Each row has a name. After each piece below comes the name of the row it's from, unless a question asks for something else. Each question is about the rows just above it.

z720: [167 156  88  89]
z400: [111 114 133 133]
z93: [ 76  74 156 156]
z269: [150  66 104 105]
z922: [120 146 100 101]
z28: [169  67  90  91]
z150: [159 146 100 101]
z112: [159 133 100 101]
z191: [158  65 101 102]
z403: [107 146 138 139]
Times [65] occurs in z191: : 1
q: [159 146 100 101] : z150

z460: [ 98 137 148 150 137 110 147 110]
z154: [146 129 104  81 128 124 109 124]
z582: [155 139  96 151 139 105 102 105]
z302: [121 108 133 100 106 152 130 153]
z380: [121 108 133 100 139 106 141 107]
z912: [154 143  96 163 144  99 102  98]
z92: [142 133 107  81 133 118 112 118]
z110: [157 136  92  80 136 115 100 114]
z703: [136 132 115 170 132 114 117 114]
q: [ 98 137 148 150 137 110 147] : z460
q: [136  92] : z110

z43: [ 89 151 106 142]
z553: [ 89 151 106  82]
z215: [ 99 143 114 142]
z727: [153 105  91 104]
q: [ 89 151 106  82] : z553
Times [153] occurs in z727: : 1

z666: [163 163 100 163]
z241: [136 145 105 137]
z665: [142 160 107 158]
z289: [144 137  70 118]
z606: [182 145 122 145]
z244: [126 188 145 136]
z532: [121 135  93 121]
z163: [188 145 126 145]
z122: [152 120  67 110]
z229: [121 121 121 121]
z344: [157 142  92 131]
q: [182 145] : z606
Times [135] occurs in z532: : 1
How many times does z666 hold [163]? : 3
How many times does z229 hold [121]? : 4
How many times does z665 hold [107]? : 1
q: [188 145 126] : z163
q: [188 145 126 145] : z163

z484: [ 77 188  71  82  85 160]
z976: [ 80 172 165  74  87  95]
z283: [165  74 172 165  87 114]
Which row holds [165  74 172]? : z283
Times [160] occurs in z484: : 1
[172 165  74  87] is in which row? : z976

z234: [143 143 162 174 162]
z38: [110 144 146 110 111]
z348: [114 134 139 108 131]
z803: [161 125  83 165 165]
z515: [114 144 161 116 105]
How many times does z348 hold [132]? : 0
How many times does z234 hold [143]? : 2
Count of [163] in z234: : 0

z889: [122 113 127 138 145 121 113 133 132 143 128 125 132 134 143 160 134 142
 125 140 151 156 134 128 139 129 144 128 133 121 127 121 176 149 157 132
 161 121 127 140 152 134 137 134 139 166]
z477: [165 151 154 131 137 141 151 140 106 101 145 138 130 133  95 138 149 134
 130 116 147 118 120 116 119 138 145 132 127 147 160 133 118 126 154 136
 148 129 125 150 149 115 132 119 151 148]
z936: [116 113  95 120 138 105  95 112 152 152 104 121 127 125 161 145  97 124
 132 145 136 137 127 137 143 123 123 125 125 116  88 124 163 155 124 122
 137 138 136 125 124 137 125 135 115 136]
z192: [118 127 140 131 121  98 110  94  98 111 129 128 128 125  98 108 124 142
 116 116 131 132  85 113 106 126 128 128 125 123 142 125 113  97 127 136
 134  97 112 132 118 115 140 121 121 139]
z670: [132 122 140 125 129 113 125 110  92 103 130 122 120 130  95 117 123 125
 106 116 116 143 100 108 102 115 140 122 122 113 142 124 121 106 146 127
 146 102 102 141 136 113 129 117 138 149]
z369: [138 121 114  95 112 137 146 126 104  96 112 118 110 126 101  98 101  88
 101 112  83 105 116 110 100 106 118 118 110 110 112 132  77  98 107 109
 102 127  98 123 109 114 104 117 123 100]
z705: [127 125 143 137 135 111 125 108 110 121 137 120 118 128 114 112 125 125
 120 125 116 147 118 119 120 113 143 120 131 110 145 124 141 123 151 126
 151 111 118 139 144 123 129 115 141 147]
The row with [143 137 135 111 125 108 110 121 137 120 118 128] is : z705
The row with [116 147 118 119 120] is : z705

z576: [122 133 109 122 133 123 108 108 107 122 145 123 122 146 115 109 136 122
 108 145]
z338: [ 87  90 151 150  92 128 151 128 151 128  90 128 151 127 128 151  82 109
 151  89]
z943: [136 160 116 117 159 117 115 115 114 117 135 117 115 137  83 117 164 134
 115 135]
Count of [122] in z576: : 5
How many times does z338 hold [128]? : 5

z913: [118 139 139 128 153 154 139 139 107 126 139 139 127 154 139 139 138 153
 109 154 139 109 120 139 123  79]
z645: [ 98 104 103 140 141 142 103 102 155 142 104 105 141 142 103 103 102 141
 154 142 103 155 106 104 145  96]
z630: [162 145 145  97 122 122 145 145  95  93 145 145  96 122 146 145 145 122
  97 122 145  96 158 145  87 120]
z835: [124  96  95 123 123 123  96  95 163 123  96  97 123 123  95  96  94 122
 162 123  96 163 129  97 127 121]
q: [103 102 155 142 104 105 141 142 103 103 102] : z645
Times [123] occurs in z913: : 1

z736: [165 112 174 143 170 155]
z951: [144 127 173 144 127 173]
z859: [144 127 127 144 127 144]
z625: [128 156 128 156 128 156]
Times [143] occurs in z859: : 0
q: [128 156 128 156 128 156] : z625
q: [127 127 144] : z859
How many times does z951 hold [173]? : 2
Count of [127] in z859: : 3
q: [174 143] : z736
Count of [128] in z625: : 3

z270: [121  80 170 129 105]
z470: [128 186  99 109 132]
z667: [140  92 140  92 140]
z732: [121  81 170 127 104]
z852: [141 142 100 107 141]
z50: [137 166 170 127 159]
z983: [139 179  88 124 148]
z155: [114 121 169  98  85]
z190: [116 107 139 106  88]
How many times does z667 hold [140]? : 3
[121  81 170 127 104] is in which row? : z732
Times [141] occurs in z852: : 2
Count of [128] in z270: : 0

z440: [129 107 112 105 113 140 106 150 136]
z324: [126 129 128 104 101  85 109 103 102]
z254: [139 137 151 133  90 119 161 136 149]
z453: [100 122 146 137 134  96 126 116 109]
z103: [137 146 138 138 120 140 153 154 154]
z375: [130 161 139 116 132 169 170 143 132]
z487: [172 119 109 134 156 139 133 140 159]
z203: [133 137 127  93 103 115 152 117 151]
z946: [124 160 164 134 126 106 114 111 104]
z600: [123 120 129 121 104  96  71 108 130]
z370: [120 141 175 145 110 113 102 112  78]
z328: [150 110 126 129 118 132 114  93  96]
q: [119 109 134 156 139] : z487
q: [164 134 126 106 114 111] : z946

z406: [131 123 125 127]
z931: [123 151 115 140]
z303: [128 130 130 131]
z386: [108 139 133 125]
z508: [116 133 133 127]
z742: [117 139 126 133]
z430: [151 115 123 132]
z178: [116 139 133 126]
q: [139 133 126] : z178
Which row holds [151 115 123]? : z430

z681: [114  95 116  88 110 134 164 115 130 134 127 127 132  99 114 117 123 110
 148 134 141 108 143 112 133 147 116 101 137 130 142 136 156 157 127 129
 110 128 120 120 106 117 127 150 110 127 104 114 127 142 142 119 124 169
 127 124 107 129 118]
z320: [135 140 141 143 134 161 140 100 139  91 135 126 104 144  96 114 144 111
 127 156 118 131 140 146  97 140 130 142 109 135 149 117 120 135 140 132
 135 134 132 129 105 109 132 169 143 139 162 147 102 118 113 126 129 137
 128 123 128 127 121]
z797: [118  98 123  81 102 128 165 120 136 134 110 130 132 100 119 118 129 102
 147 132 135 103 148 109 134 147 114 108 137 128 139 129 159 145 132 134
 106 139 121 122 103 112 129 151 110 130 105 114 124 152 131 120 131 154
 135 119 104 129 114]
Times [110] occurs in z681: : 4
Count of [127] in z681: : 7
q: [156 157 127 129 110 128] : z681
[113 126 129 137 128 123] is in which row? : z320
Times [136] occurs in z320: : 0
How many times does z797 hold [118]? : 2

z311: [108 129 127 116 135 154 131 147 131 128 108 110 128 136 137 107 110 114
 132 113 152 134 129]
z279: [135 142 147 111 109 117 145 145 157 109 142 142 137 140 115 136 147 135
 137  94 106 140 110]
z597: [146 141 114 138 120 109 139 104 146 148 143 137 114 112 116 148 138 139
 107 148 107 109 150]
z862: [139 115 144 134 109 110 112  86 108 110 144 141 135 145 127 144 137 136
 144 157 119 133 112]
z636: [139 115 144 134 109 110 112  86 108 110 144 141 135 145 127 144 111 138
 112 147 109 110 152]
z4: [139 115 144 134 109 110 112  86 108 110 144 141 135 145 127 144 111 136
 144 157 119 133 112]
z334: [117 144 111 125 127 150 147 138 148 144 112 116 115 113 143 120 115 117
 110 126 147 117 151]
z970: [139 115 144 135 109 110 112  86 108 110 144 141 135 145 127 144 111 136
 144 157 119 133 108]
z784: [109 135 108 112 134 110 141 144 110 109 144  86 120 122 139 106 116 120
 124 119 149 124 132]
z849: [108 115 144 115 115 148 117 100 112 113 112 116 135 142 147 111 109 117
 145 143 157 138 107]
z932: [117 148 114 122 127 138 146 119 153 150 113 112 114 108 137 120 115 117
 110 134 146 111 153]
q: [100 112 113 112 116 135 142 147 111 109 117 145] : z849
Where do [139 115 144 134 109 110 112  86 108 110 144 141 135 145 127 144 111 136
 144 157 119 133 112] appear? : z4
q: [135 142 147 111 109 117 145 143 157] : z849
[117 148 114 122 127 138 146 119 153 150] is in which row? : z932
q: [115 115] : z849
Where do [134 110 141 144 110 109 144  86 120] appear? : z784

z330: [156  69 105 133 121 119 167]
z29: [159 111 159 135 140 141 169]
z610: [166 166 106 166 166 124 166]
z105: [111 166 107 176 144 167 162]
Count of [140] in z29: : 1
Where do [111 166] appear? : z105
Times [166] occurs in z610: : 5
Times [160] occurs in z29: : 0

z71: [137 114 104  79 104 124]
z702: [128 158 127 177 146 149]
z641: [114 136  80 119 130  90]
z253: [ 88 101  88 140 140 186]
z714: [148 185 148 185 185 148]
z213: [101 108 171 130 135 136]
z962: [ 89 167 136 139 118 162]
Count of [185] in z714: : 3
Times [176] occurs in z702: : 0
Count of [88] in z253: : 2

z585: [128 144 129  97 124 127 127 128 158 152 128 125 107 155 127 158 125 129
 127 126 107 158  97 107 159 120 150]
z236: [128 129 154 137 128 184 129 127 126 108 127 126 122 120 133 126 126  88
 123 134 128 126 131 124 126 158 141]
z410: [156 126 126 128 102 127  94  95 130 152 128 158 131 124 128 130 126 101
 150  90 120 125 129 129 127 128  97]
q: [128 144 129  97 124 127 127 128 158 152 128 125 107 155 127 158 125 129
 127 126 107 158  97 107 159 120 150] : z585
How many times does z236 hold [126]? : 6
q: [125 129 127 126 107 158  97 107 159 120 150] : z585
Times [158] occurs in z585: : 3
q: [127  94  95 130] : z410
q: [126  88] : z236
Count of [107] in z585: : 3

z768: [145  95  99 116 104]
z353: [140 119 119 140 106]
z519: [128 139 152  74 157]
z881: [144  96 117  91 104]
z193: [142  99 116  95 104]
z566: [103 105 103 104 104]
z314: [ 74 158 108 135 137]
Where do [ 99 116 104] appear? : z768
Times [103] occurs in z566: : 2
Where do [ 74 157] appear? : z519
Count of [104] in z566: : 2
Where do [ 99 116  95 104] appear? : z193
Count of [140] in z353: : 2
q: [144  96 117  91] : z881

z541: [125 106 129 117 100 138 132 154 146 159  94 161 100 148 135  83 155 138
  98 166 162 113 123 139 142 152 120 103 147 130 121 131 122  93]
z47: [113 122 167 119 131 164 155 105 146 104 141 102 146 158 150 140 154 169
 149 114 110 141 137 125 114 100 123 149 107 130 153 139 134 155]
z673: [ 87  81 149  82 146 149 121 144 148 129 153 126 156 146 125  78 144 152
 149 146 131 118 154 149  81 138 139 134  96  99 152 149 154 149]
z584: [118 108 153 120 106 161 149 129 169 128 109 129 108 163 153 109 159 145
 112 142 137 111 106 109 105 124 148 158 116 109 109 102 102 162]
z323: [138 132  94 139 131  91 107 143  90 127 138 136 138  88 106 134  96  95
 133 127 130 127 141 145 142 149 120  94 148 136 139 144 139  90]
z662: [ 90 104 166  89 101 150 122 125 145  98 166  92 172 141 131 112 139 158
 173 116 110 158 165 151  90 106 119 135  89 122 170 160 171 143]
z623: [117 102 123 114  97 115 112 161 114 145 128 156 122 116 119  94 120 123
 119 153 145 105 117 144 110 151 139 113 138 117 124 129 123 114]
z80: [ 94  89 157  92  87 163 150 134 153 124 132 116 129 169 148  94 156 166
 124 146 141 113 129 134  97 124 143 151  99 101 131 129 125 159]
z209: [104 120 149 111 124 120 128 100 115  89 125 144 126 153  78 151 156 132
 174 100  99 165 174 146 112 103 104 113  95 145 173 164 168 119]
z501: [125 106 129 117 100 138 132 154 146 159  94 161 100 148 135  83 155 138
  98 166 162  94 104 125 109 154 157 149 140 111  91 100  98 145]
z960: [120 103 122 108  95 110 109 153 114 143 145 146 138 116 108  85 107 126
 132 148 139 123 150 150 100 151 135 111 123 118 136 153 143 106]
q: [144 110 151 139 113 138 117 124 129 123 114] : z623
Which row holds [153 126 156 146 125  78 144]? : z673
How many times does z673 hold [148]? : 1
Where do [125 106 129 117 100 138 132 154 146 159  94 161 100 148 135  83 155 138
  98 166 162  94 104 125 109 154 157 149 140 111  91 100  98 145] appear? : z501
Which row holds [ 89 122 170]? : z662

z740: [ 76 184  86  83  74  86 184  86  88]
z119: [111 112 165 166  94 102 112 174 147]
z145: [ 77  89 145 121 113 105 125 106 143]
z434: [164 109 169 180 145 111 161 176 155]
z208: [ 78 162 102 165 174  94 112 166 172]
z787: [150 150 110 101 154  85 110 166  81]
z5: [155 124 100 172 137 141 100 182 184]
z399: [131 181  89 112 157 147 179  78 125]
q: [112 165 166  94 102 112 174 147] : z119
q: [112 174] : z119
Times [110] occurs in z787: : 2
q: [ 94 112] : z208
Count of [86] in z740: : 3
q: [102 165 174  94 112 166] : z208

z189: [139 154 126 145 122 127 131 122 117]
z825: [116 164 120 171 117 121 142 111 100]
z63: [123 144 126 145 117 139 153 131 123]
Which row holds [139 153]? : z63
Count of [117] in z63: : 1
The row with [154 126 145] is : z189
How many times does z63 hold [139]? : 1

z404: [125 139 136 126 117]
z160: [119 138 127 106 175]
z11: [123 180 128 116 151]
z479: [127 135 134 135 113]
z56: [121 156 147 105 106]
z305: [128 141 141 125  88]
z355: [137 107 124 153 114]
z30: [117 157 141  95 144]
z957: [123 123 135 123 135]
z69: [122 126 119 122 181]
Count of [123] in z957: : 3
q: [116 151] : z11
Times [124] occurs in z957: : 0
How many times does z69 hold [181]? : 1
q: [106 175] : z160
Times [127] occurs in z479: : 1

z761: [154 107 152 146 103  96 109 153 106 158 157 104 123 156 151 101 107 120]
z802: [104 117 110 124 155 156 152 112 152  90  95 149 119 109 107 152 155 124]
z491: [ 77 158 157 102 123 156 120 120 118 127 132 126  77 118 120 118 118  77]
z769: [122 150 119 164 151 137 148 121 149  93  91 126  84 123 122 153 149 101]
z221: [135 100 141 160  95 113  99 137 100 166 164 116  98 137 138 100  96 114]
z612: [108 105 111 132 101 145 107 115 103 163 168 143 123 109 106  97 100 126]
z315: [140 110 143 168 114 112 110 143 111 145 147 112  79 141 142 108 107  96]
z591: [105 112 106 154 115 151 117 109 116 145 146 144  91 102 105 113 116 108]
The row with [106 158 157 104 123 156] is : z761
How many times does z491 hold [118]? : 4

z813: [148 113 181 110]
z10: [148 113  88 110]
z368: [148 113 181  98]
q: [113 181  98] : z368
How many times does z813 hold [113]? : 1

z807: [130 132 130  80 130 127 132 129 129 130 131 134 187 130 130 131 134 130
 130 130  75 170 129 128 129 130 127 129]
z879: [136 129  89 126 172 133 166 126 167  71  69 134 187 130 130 174 170 130
 132 131 136 134 130 131 126 130  75 128]
z156: [164 128 161 136 127  89 126 158 126 130 127  99 129 164 163 129 126 127
 167 165 124 137  85  85 159 166 121 161]
Count of [130] in z807: : 10
[130 132 130  80 130 127 132 129 129 130 131 134 187 130 130 131 134 130
 130 130  75 170 129 128 129 130 127 129] is in which row? : z807
The row with [136 127  89 126] is : z156
[130 127  99] is in which row? : z156

z793: [101 120 119 136 117 101  90 142  74 139  92  90  78 161 130 172 113 128
 136 147]
z274: [128 133 117 136 112  91  98 120  73 142 105 161  78 161 120 127 113 133
 126 147]
z485: [149 114 119 131 121 106  91 142  75 139  92 126  78 161 130 152 113 114
 134 124]
z415: [149 128 119 136 117 101  90 142  74 139  92 127  78 161 129 152 113 128
 136 147]
z16: [161 128 144  89 117 123  81 180 129 125  92  86 114 155 149 159 113 128
 169 164]
z232: [150 128 120 126 117 106  79 152  76 139  91 121  78 161 131 152 113 128
 144 154]
z342: [130 115 130 137 127 113  90 142  75 100 127 122  78 161 130 158 127 115
 130 134]
z887: [114 128 129 111 117 109  76 166  90 136  90 104  83 161 138 157 112 128
 157 160]
z713: [143 128 119 136 114  95  90 135  71 140  92 143  78 161 128 144 113 128
 135 147]
z180: [149 117 119 143 117 106 103  92  75 139  92 117  78 161 130 152 113 117
 120 114]
z502: [149 113 119 135 117 106  85 142  75 139  92 126  78 119 130 152 113 128
 136 149]
z650: [105 141 116 137 111  94 118 100  75 143 129 177  78 151 111 108 124 141
 118 147]
Count of [92] in z180: : 2
Times [128] occurs in z793: : 1
Which row holds [ 75 143 129 177  78]? : z650
Count of [113] in z502: : 2
How many times does z793 hold [101]? : 2
Times [130] occurs in z342: : 4

z815: [101 146 120 137 106 119]
z895: [ 99 118 113 117 131 109]
z429: [ 97 144 118 118 114 110]
z101: [103 138 138 138 138 103]
z276: [127 178 167 126 110 131]
z73: [141 107 112 133 156 130]
z828: [ 99 113 113 113 113 116]
z90: [120 112 103 138 127 141]
z593: [112 158 137 131 106 130]
z499: [155 130 138 131 141 138]
z395: [160 116 138 137 132 138]
z54: [187 124 165 137 139 154]
Times [114] occurs in z828: : 0
Count of [137] in z101: : 0
[137 131 106] is in which row? : z593
[156 130] is in which row? : z73
q: [103 138 138 138] : z101
Count of [139] in z101: : 0

z35: [141 154 140 132 144 153 147 138 144 136 146 147 137 140 147 134 132 146
 172 151 149 138 136 144 149]
z944: [130 139 134 133 132 135 130 133 133 135 134 136 150 137 140 136 134 134
 135 145 148 137 134 146 133]
z310: [136 142 136 134 140 147 136 136 142 137 142 140 137 140 150 136 134 137
 156 144 145 136 134 145 149]
z878: [133 143 136 132 134 139 134 132 133 133 138 139 133 139 137 129 134 133
 147 140 138 140 132 138 137]
Where do [137 140 150 136] appear? : z310
How many times does z35 hold [147]? : 3
Count of [138] in z878: : 3

z906: [124 132 121 126 129 135 129 119 137 122 133 136 129 125 122 134 123 127
 132 130 125 131 136 127 123 131 125 123 122 125 125 127 125 125 136 136
 132 135 136 132 140 123 134 130 118 133 125 120]
z462: [124 132 105 126 132 136 150 104 154  87 138 143 137  99  80 134 105  87
 147 146 151 156 136 111 143 131 150 118 113 146 116 127 125 119 137 148
 154 156 136 117 140 110 134 130 112 133 133 113]
z503: [124 132 130 126 132 135 150 104 153  87 138 138 137  99 122 134 105  87
 147 146 151 156 136 111 143 131 154 118 113 146 129 130 138 119 137 151
 154 156 136 117 140 110 134 130 112 133 133 113]
z505: [133 132  84 126 132 161 163 104 174  87 150 148 137  73  87 122 134 105
 164 146 151 169 136  69 150 129 165 117 113 146  79 127 109 107 164 148
 154 167 140 117 140 106 132 129  91 119 137 107]
Times [79] occurs in z505: : 1
Times [130] occurs in z503: : 3
q: [ 80 134 105  87] : z462

z886: [ 84 101 141 140 101]
z151: [162 107 128  92 167]
z341: [ 89 102 125 143 125]
z993: [167 134 142 142 142]
z755: [ 84 134 109 169 169]
q: [134 109 169 169] : z755
q: [101 141 140] : z886
How many times does z755 hold [134]? : 1
Count of [142] in z993: : 3
Count of [169] in z755: : 2
Which row holds [125 143]? : z341
Times [141] occurs in z886: : 1

